Look-ups in named tables: a row name and a column name give one cell, copied from the table.

Table mibop
         luzom    maf  tufaro  tumiv  darodu  nadolim    buz  soriz
zifus    60.89  30.22   63.90  60.72   18.21    58.73  63.12  48.53
suga     60.34  74.41   40.28  56.91   75.44    30.58  75.22  55.41
losivud  28.36  44.82   45.96  78.04   64.77    31.02  58.40  29.51
palo     61.88  59.00   22.30  60.35   29.37    74.54  60.35  51.83
dev      37.16  41.97   63.71  69.74   39.58    47.56  44.01  40.53
fazagu   71.64  19.53   38.14  33.50   39.32    26.44  29.06  35.79
ner      75.95  36.31   17.21  35.26   74.87    43.20  16.97  39.18
zed      23.85  65.70   51.96  70.02   60.39    20.98  24.74  46.10
bukodu   45.02  70.41   25.02  25.20   51.91    57.40  22.71  50.22
vel      58.15  62.46   75.14  36.73   58.27    69.19  35.55  35.34
zegeris  68.75  66.90   26.74  18.53   24.59    35.15  69.69  26.85
foge     56.91  32.47   66.66  67.94   55.42    54.90  23.45  78.00

luzom of dev = 37.16
buz of suga = 75.22
nadolim of foge = 54.90
luzom of suga = 60.34
tufaro of vel = 75.14
tumiv of vel = 36.73
soriz of foge = 78.00
luzom of ner = 75.95
maf of palo = 59.00
soriz of zegeris = 26.85
darodu of bukodu = 51.91
tumiv of palo = 60.35

pero.csv
,nazuk,fovak,zeroput,kibuzib,tonoko,danamob
peroguz,1.28,-3.86,5.42,-0.19,-0.29,1.22
gavek,3.20,-1.64,3.31,-1.90,0.28,1.15
bigisek,1.72,8.16,-6.23,0.88,1.04,-0.17
zeneki,0.54,0.88,0.89,1.18,0.84,0.64
vek,1.59,0.42,1.51,0.10,0.44,0.42
mor,1.22,0.79,0.97,0.46,0.85,0.73
faz,0.04,4.92,-3.22,2.08,3.94,1.19
mapadag,0.94,0.84,0.95,0.77,1.13,0.73
gemupor,-0.76,0.03,-0.16,1.87,-1.84,3.02
fomovuk,2.81,1.24,0.61,-1.13,1.91,1.01
sudabag,3.96,1.31,0.38,-2.35,1.20,1.16
torupu,-4.14,0.31,1.47,5.95,1.72,0.49
laludil,1.01,1.19,0.76,0.80,0.51,0.27
fura,0.21,-0.47,0.33,0.80,-2.31,3.07

tonoko of mapadag = 1.13
fovak of mapadag = 0.84
nazuk of mapadag = 0.94
tonoko of faz = 3.94
fovak of sudabag = 1.31
zeroput of gavek = 3.31

fogi =
fields: mude, molu, linud, veleb
ketopo: [0.2, -0.4, -0.8, -0.9]
sutes: [-0.7, 0.8, 0.1, 0.2]
gad: [0.5, -0.5, -0.6, 0.8]

What is the mude of gad in fogi? 0.5
What is the linud of gad in fogi? -0.6
What is the veleb of ketopo in fogi? -0.9
What is the molu of sutes in fogi? 0.8
What is the veleb of gad in fogi? 0.8
What is the linud of ketopo in fogi? -0.8
What is the molu of ketopo in fogi? -0.4
What is the linud of sutes in fogi? 0.1
What is the mude of ketopo in fogi? 0.2
What is the molu of gad in fogi? -0.5
What is the veleb of sutes in fogi? 0.2
What is the mude of sutes in fogi? -0.7
Row with the largest veleb: gad

Table duzir
|  | biv | ketames | moz | gel | sako | fulol |
|---|---|---|---|---|---|---|
| lavoli | 7.457 | 22.058 | 42.576 | 36.432 | 14.929 | -33.388 |
| zimo | 1.723 | -7.740 | 35.297 | 3.746 | -41.100 | -25.073 |
| vulumev | 57.405 | -17.640 | 56.665 | 35.749 | 27.429 | -27.216 |
| kek | -3.651 | 59.819 | 58.112 | 28.156 | 11.778 | -46.013 |
| fisiba | -21.879 | 32.422 | 26.537 | 38.728 | -22.351 | -62.209 |
| rutisuv | -5.972 | 13.404 | 24.492 | 7.113 | 21.935 | -1.063 |
| pupena | 7.901 | 28.361 | 31.062 | 8.459 | 36.382 | -19.040 |
| gumis | 42.241 | 43.299 | -2.548 | 13.849 | 14.157 | -39.636 |
| kosebab | 12.400 | 18.372 | 26.797 | 19.322 | 19.651 | -47.929 |
| sime | 37.774 | 17.658 | -18.045 | 16.081 | 15.269 | -31.039 |
| zurot | 25.666 | -10.458 | -29.621 | -6.445 | -1.016 | 10.063 |
| pef | -11.226 | 6.994 | 31.181 | 24.605 | 36.271 | -19.270 |
| futi | 79.777 | 75.924 | -0.271 | 67.002 | 25.449 | -9.568 |

gel of pupena: 8.459
gel of kosebab: 19.322
ketames of zimo: -7.740
gel of vulumev: 35.749
moz of kek: 58.112
gel of zurot: -6.445
sako of gumis: 14.157
sako of rutisuv: 21.935
moz of kosebab: 26.797
fulol of sime: -31.039
biv of pupena: 7.901
gel of pef: 24.605
sako of lavoli: 14.929
moz of zimo: 35.297
moz of lavoli: 42.576
ketames of futi: 75.924
moz of rutisuv: 24.492

